In the data rows, 128 means zero.
Here is a table of points, one per row:
[119, 151, 112, 101, 212, 78, 124, 60, 199, 177, 131, 92, 105, 103, 129, 115, 107, 93, 105, 100, 97, 60, 109, 106, 254, 125, 196, 138, 112, 94, 181, 155]
[108, 170, 107, 129, 119, 156, 151, 149, 78, 149, 125, 118, 144, 184, 124, 148, 137, 107, 115, 222, 124, 128, 152, 195, 133, 154, 145, 111, 170, 130, 129, 144]
[127, 119, 122, 132, 120, 128, 119, 58, 142, 155, 129, 167, 147, 130, 202, 67, 128, 163, 137, 122, 102, 161, 103, 85, 133, 150, 226, 144, 115, 143, 108, 116]
[104, 146, 194, 65, 81, 95, 116, 157, 140, 142, 96, 147, 81, 90, 68, 114, 155, 91, 252, 93, 98, 113, 159, 169, 153, 127, 109, 136, 152, 62, 59, 124]
[131, 165, 110, 143, 95, 153, 100, 159, 137, 117, 176, 121, 143, 131, 116, 105, 164, 131, 122, 187, 108, 103, 178, 156, 134, 133, 122, 95, 193, 113, 174, 113]
[131, 193, 110, 125, 119, 90, 120, 135, 138, 174, 102, 139, 128, 110, 69, 127, 217, 126, 130, 108, 97, 154, 116, 172, 108, 125, 118, 136, 164, 90, 58, 116]
[123, 51, 94, 159, 127, 133, 107, 255, 114, 117, 141, 70, 126, 151, 122, 136, 98, 149, 107, 115, 103, 109, 129, 118, 88, 153, 124, 98, 147, 108, 118, 154]
[115, 122, 97, 132, 161, 117, 146, 108, 116, 110, 116, 118, 154, 113, 183, 103, 107, 149, 151, 117, 240, 117, 110, 122, 116, 109, 111, 126, 80, 108, 118, 121]
[140, 95, 114, 138, 130, 144, 108, 129, 90, 118, 111, 152, 148, 79, 192, 136, 127, 146, 139, 140, 194, 109, 105, 107, 141, 134, 119, 178, 89, 118, 121, 102]
[115, 125, 118, 145, 132, 201, 148, 105, 151, 155, 142, 202, 136, 123, 110, 148, 135, 150, 124, 148, 106, 170, 133, 127, 173, 150, 96, 110, 117, 118, 177, 109]
[139, 100, 115, 129, 125, 126, 133, 132, 126, 89, 126, 137, 125, 80, 203, 135, 117, 148, 128, 130, 207, 122, 92, 121, 113, 89, 144, 184, 103, 120, 122, 128]
[127, 153, 163, 92, 110, 63, 109, 164, 183, 224, 131, 140, 94, 118, 83, 148, 193, 64, 212, 160, 171, 133, 103, 56, 59, 140, 105, 135, 113, 158, 174, 118]
[149, 114, 137, 167, 181, 164, 103, 156, 100, 119, 128, 152, 143, 78, 168, 126, 109, 153, 117, 122, 167, 141, 132, 104, 129, 143, 110, 132, 93, 95, 99, 153]
[86, 97, 80, 112, 148, 130, 96, 118, 85, 118, 84, 112, 128, 124, 144, 87, 101, 123, 122, 102, 255, 106, 130, 88, 121, 119, 96, 138, 88, 96, 100, 71]
[117, 126, 119, 122, 137, 124, 98, 43, 152, 223, 130, 87, 108, 78, 151, 89, 106, 73, 107, 112, 93, 128, 93, 85, 132, 153, 250, 118, 97, 96, 171, 147]
[127, 100, 115, 100, 110, 111, 115, 64, 145, 140, 138, 180, 104, 120, 211, 96, 116, 146, 106, 129, 99, 134, 95, 97, 131, 98, 249, 156, 119, 146, 93, 92]
[144, 135, 130, 157, 187, 190, 197, 180, 136, 124, 124, 160, 98, 116, 145, 146, 87, 118, 111, 107, 111, 126, 162, 95, 114, 108, 122, 118, 123, 133, 120, 117]
[141, 112, 232, 107, 104, 111, 89, 68, 82, 89, 105, 57, 112, 161, 89, 85, 79, 108, 119, 112, 95, 115, 83, 136, 96, 93, 91, 107, 109, 222, 128, 140]
[57, 110, 198, 115, 136, 129, 120, 85, 82, 82, 131, 47, 144, 140, 86, 140, 109, 135, 141, 126, 108, 131, 123, 135, 122, 107, 122, 172, 145, 252, 124, 157]
[193, 107, 106, 164, 159, 165, 109, 179, 161, 121, 101, 186, 152, 128, 93, 132, 96, 108, 111, 163, 112, 164, 175, 135, 149, 101, 129, 148, 104, 173, 83, 138]
[98, 114, 107, 141, 100, 132, 97, 65, 175, 129, 131, 188, 159, 135, 169, 100, 123, 179, 163, 124, 106, 147, 134, 93, 136, 94, 203, 111, 109, 145, 156, 130]
[162, 178, 65, 172, 114, 232, 120, 163, 139, 135, 182, 156, 114, 187, 59, 109, 193, 134, 151, 48, 147, 98, 49, 130, 119, 130, 144, 149, 117, 163, 115, 146]
[135, 179, 246, 81, 63, 77, 137, 200, 145, 184, 73, 131, 57, 114, 64, 125, 196, 229, 41, 132, 176, 123, 146, 69, 119, 145, 141, 137, 123, 121, 164, 127]
[109, 144, 100, 92, 138, 121, 80, 43, 200, 200, 139, 183, 142, 120, 214, 122, 66, 176, 93, 100, 108, 123, 151, 170, 75, 118, 50, 128, 162, 134, 100, 133]
[116, 138, 227, 97, 143, 119, 95, 63, 74, 58, 131, 89, 141, 223, 82, 176, 97, 144, 106, 137, 114, 158, 98, 208, 56, 118, 179, 114, 102, 0, 164, 89]
[132, 115, 90, 79, 113, 137, 123, 125, 102, 77, 103, 145, 137, 89, 166, 155, 103, 95, 110, 79, 255, 127, 108, 117, 126, 106, 153, 73, 215, 150, 163, 171]
[187, 116, 95, 125, 143, 170, 138, 200, 89, 129, 126, 125, 144, 121, 86, 103, 95, 126, 125, 153, 103, 109, 151, 145, 114, 133, 118, 138, 172, 101, 160, 129]
[134, 146, 104, 113, 90, 155, 134, 49, 134, 157, 127, 138, 125, 94, 222, 134, 124, 146, 139, 110, 94, 159, 99, 52, 113, 100, 212, 137, 121, 143, 133, 130]
[120, 100, 119, 188, 157, 156, 177, 158, 138, 120, 129, 167, 129, 123, 100, 130, 92, 138, 127, 116, 114, 130, 187, 107, 120, 105, 115, 154, 130, 112, 161, 144]
[130, 143, 218, 113, 70, 101, 135, 161, 147, 155, 114, 106, 101, 97, 99, 132, 162, 96, 239, 107, 110, 132, 152, 181, 133, 94, 113, 127, 136, 69, 79, 135]
[113, 146, 205, 89, 98, 127, 145, 162, 119, 181, 100, 110, 95, 118, 110, 132, 192, 87, 171, 88, 113, 155, 172, 182, 150, 109, 133, 124, 147, 78, 54, 135]
[150, 129, 125, 145, 126, 163, 161, 189, 182, 92, 139, 148, 181, 131, 103, 98, 89, 102, 107, 134, 104, 120, 151, 119, 110, 165, 120, 126, 177, 109, 110, 94]
[130, 86, 52, 110, 140, 86, 121, 136, 62, 60, 49, 156, 108, 61, 231, 113, 99, 159, 143, 41, 31, 127, 125, 183, 150, 145, 110, 105, 135, 128, 163, 129]
[126, 150, 99, 169, 178, 110, 173, 122, 125, 103, 105, 144, 150, 116, 162, 122, 102, 176, 154, 107, 185, 107, 117, 91, 112, 144, 132, 122, 106, 117, 88, 111]
[108, 200, 80, 154, 88, 91, 116, 142, 169, 133, 135, 123, 128, 104, 79, 133, 249, 110, 108, 99, 115, 134, 208, 193, 113, 124, 171, 177, 65, 178, 143, 121]
[143, 93, 104, 137, 108, 139, 107, 98, 112, 109, 79, 136, 145, 137, 196, 107, 110, 137, 129, 102, 220, 128, 119, 106, 143, 134, 125, 179, 117, 106, 130, 148]
[154, 126, 138, 156, 156, 153, 162, 172, 133, 113, 115, 168, 196, 98, 145, 128, 109, 129, 157, 121, 131, 133, 129, 109, 129, 98, 111, 128, 103, 114, 176, 117]
[157, 144, 120, 170, 137, 153, 127, 199, 122, 112, 133, 120, 149, 127, 126, 100, 105, 86, 102, 141, 105, 138, 170, 115, 118, 123, 96, 144, 163, 102, 153, 122]
[128, 158, 227, 110, 105, 109, 130, 76, 54, 105, 126, 98, 131, 201, 112, 126, 108, 113, 117, 121, 109, 113, 109, 137, 101, 132, 94, 127, 99, 187, 128, 176]
[144, 105, 107, 186, 114, 115, 140, 157, 137, 104, 163, 210, 139, 130, 87, 138, 87, 109, 116, 118, 110, 133, 163, 103, 116, 151, 118, 114, 146, 107, 132, 144]
[114, 131, 213, 102, 134, 112, 88, 68, 79, 76, 128, 93, 83, 133, 78, 160, 88, 132, 132, 147, 100, 87, 102, 154, 112, 125, 103, 120, 118, 221, 113, 121]
[117, 147, 112, 157, 116, 203, 115, 135, 172, 130, 119, 167, 113, 118, 103, 120, 133, 129, 137, 182, 104, 151, 142, 141, 138, 135, 104, 135, 142, 108, 191, 123]
[135, 103, 83, 152, 158, 127, 139, 198, 82, 125, 169, 137, 115, 110, 79, 126, 99, 120, 122, 145, 93, 150, 171, 114, 96, 120, 120, 126, 164, 118, 141, 80]
[158, 128, 155, 80, 138, 104, 92, 120, 114, 82, 122, 87, 141, 201, 120, 209, 115, 155, 160, 154, 117, 121, 137, 141, 130, 188, 118, 173, 137, 221, 133, 156]
[119, 167, 136, 100, 106, 122, 82, 132, 46, 97, 158, 67, 153, 228, 123, 212, 107, 164, 154, 156, 95, 124, 174, 33, 188, 98, 125, 105, 112, 64, 114, 103]
[101, 99, 110, 107, 102, 132, 128, 28, 163, 208, 168, 137, 140, 96, 228, 112, 82, 192, 114, 103, 118, 114, 179, 176, 90, 137, 57, 128, 159, 127, 114, 129]
[144, 119, 83, 113, 144, 161, 165, 56, 165, 88, 128, 105, 108, 107, 80, 100, 255, 113, 106, 165, 92, 104, 141, 108, 89, 117, 77, 119, 250, 62, 162, 89]
[130, 114, 129, 185, 109, 93, 142, 75, 204, 228, 118, 105, 156, 102, 102, 185, 145, 130, 106, 107, 101, 79, 92, 122, 154, 112, 168, 116, 109, 102, 139, 144]
[104, 112, 112, 132, 139, 125, 127, 135, 137, 85, 140, 148, 135, 102, 190, 140, 110, 142, 137, 109, 201, 111, 120, 94, 119, 138, 133, 130, 91, 117, 97, 131]
[126, 151, 157, 113, 124, 102, 106, 153, 159, 161, 104, 132, 81, 150, 97, 125, 211, 124, 173, 99, 108, 171, 117, 183, 131, 122, 98, 131, 141, 69, 86, 174]
[70, 128, 126, 108, 122, 154, 148, 116, 173, 145, 150, 233, 148, 140, 160, 109, 122, 133, 103, 130, 93, 150, 103, 112, 156, 111, 131, 112, 95, 136, 174, 123]
[145, 116, 146, 146, 137, 117, 130, 138, 179, 239, 79, 132, 114, 148, 105, 157, 200, 105, 162, 82, 123, 122, 145, 172, 149, 127, 144, 76, 143, 192, 133, 79]
[124, 82, 127, 158, 174, 125, 135, 146, 117, 102, 121, 184, 145, 102, 173, 144, 129, 135, 136, 122, 165, 113, 107, 107, 112, 152, 133, 133, 97, 107, 116, 161]
[186, 108, 44, 92, 130, 177, 165, 58, 193, 60, 139, 125, 105, 102, 65, 59, 255, 81, 71, 197, 90, 123, 200, 116, 98, 106, 57, 43, 31, 156, 96, 165]
[143, 127, 97, 66, 155, 126, 129, 197, 87, 134, 145, 67, 192, 179, 136, 192, 124, 142, 135, 149, 103, 152, 148, 145, 91, 174, 129, 159, 122, 157, 139, 158]
[113, 137, 148, 124, 133, 98, 171, 126, 97, 108, 135, 95, 87, 243, 140, 146, 129, 156, 157, 196, 122, 151, 122, 197, 135, 112, 138, 152, 144, 190, 151, 160]
[141, 120, 150, 144, 102, 127, 143, 106, 191, 227, 140, 127, 131, 107, 99, 162, 155, 106, 125, 124, 118, 128, 100, 138, 178, 147, 139, 110, 106, 102, 126, 115]
[145, 129, 124, 117, 179, 106, 106, 64, 201, 198, 143, 105, 106, 97, 116, 157, 108, 94, 89, 94, 102, 97, 99, 113, 229, 124, 188, 120, 119, 95, 155, 141]
There is one direction along which these points spread out most. Take the direction at right angles to it along which they spread out most. Then take the direction at right angles to both along which they spread out most. Go by this last direction. For each point below, how far along it does it lie, from 0 to 99? 50 is the average, and the first point above lies past it. One standard deviation of the points above along it is 16.
[87, 128, 246, 106, 132, 137, 91, 74, 77, 74, 139, 70, 106, 127, 94, 119, 98, 122, 98, 123, 93, 106, 95, 133, 115, 144, 108, 113, 123, 234, 90, 114] 83
[129, 127, 99, 158, 117, 141, 142, 205, 123, 109, 136, 124, 133, 146, 115, 96, 87, 74, 107, 178, 99, 85, 155, 113, 100, 121, 117, 148, 169, 96, 118, 140] 29
[117, 113, 122, 148, 173, 97, 138, 133, 115, 102, 138, 148, 166, 95, 166, 95, 113, 185, 147, 106, 216, 163, 126, 84, 156, 143, 120, 80, 191, 148, 127, 160] 46
[136, 150, 233, 99, 116, 91, 137, 74, 48, 86, 136, 93, 141, 133, 92, 102, 102, 124, 120, 110, 85, 85, 76, 159, 103, 137, 104, 114, 100, 222, 131, 122] 82
[138, 115, 121, 103, 126, 106, 141, 89, 212, 214, 179, 86, 111, 100, 105, 102, 107, 127, 105, 104, 109, 138, 81, 123, 230, 145, 170, 139, 92, 96, 142, 148] 62
[81, 131, 76, 143, 132, 132, 115, 252, 96, 119, 110, 71, 124, 153, 142, 148, 100, 118, 113, 133, 95, 129, 146, 123, 96, 122, 119, 110, 117, 124, 129, 124] 37
[121, 180, 110, 123, 136, 124, 135, 144, 86, 128, 159, 110, 117, 209, 145, 152, 131, 116, 150, 215, 118, 137, 127, 199, 119, 184, 136, 124, 148, 146, 122, 158] 53
[162, 132, 87, 188, 87, 145, 177, 155, 125, 106, 91, 127, 116, 116, 98, 126, 85, 109, 104, 153, 94, 173, 149, 114, 121, 140, 99, 120, 157, 92, 135, 133] 28
[119, 104, 86, 86, 118, 135, 139, 241, 91, 108, 122, 101, 166, 168, 99, 164, 112, 155, 123, 192, 116, 113, 60, 122, 174, 87, 152, 110, 102, 123, 103, 111] 44
[145, 138, 129, 173, 133, 154, 149, 168, 186, 76, 137, 124, 114, 111, 181, 136, 84, 130, 132, 118, 148, 158, 119, 106, 137, 152, 122, 125, 112, 124, 128, 76] 39
[64, 119, 195, 97, 107, 112, 108, 60, 66, 86, 109, 85, 126, 123, 52, 139, 85, 130, 127, 135, 104, 166, 84, 120, 123, 158, 81, 147, 112, 231, 114, 157] 81
[117, 113, 75, 134, 123, 105, 141, 114, 84, 107, 119, 123, 99, 98, 142, 100, 82, 135, 124, 103, 255, 105, 116, 122, 116, 107, 121, 126, 93, 110, 92, 106] 51
[168, 157, 97, 129, 127, 100, 114, 164, 78, 137, 187, 115, 128, 141, 118, 110, 160, 126, 124, 215, 120, 160, 143, 196, 131, 101, 122, 114, 178, 126, 157, 118] 39
[119, 124, 100, 161, 112, 91, 121, 102, 154, 120, 139, 134, 123, 150, 110, 121, 255, 75, 69, 124, 96, 146, 113, 130, 145, 131, 66, 135, 197, 77, 122, 92] 36
[155, 93, 115, 139, 128, 113, 155, 135, 134, 82, 169, 161, 130, 126, 189, 153, 108, 114, 128, 82, 186, 110, 132, 115, 129, 148, 124, 155, 95, 126, 123, 89] 46
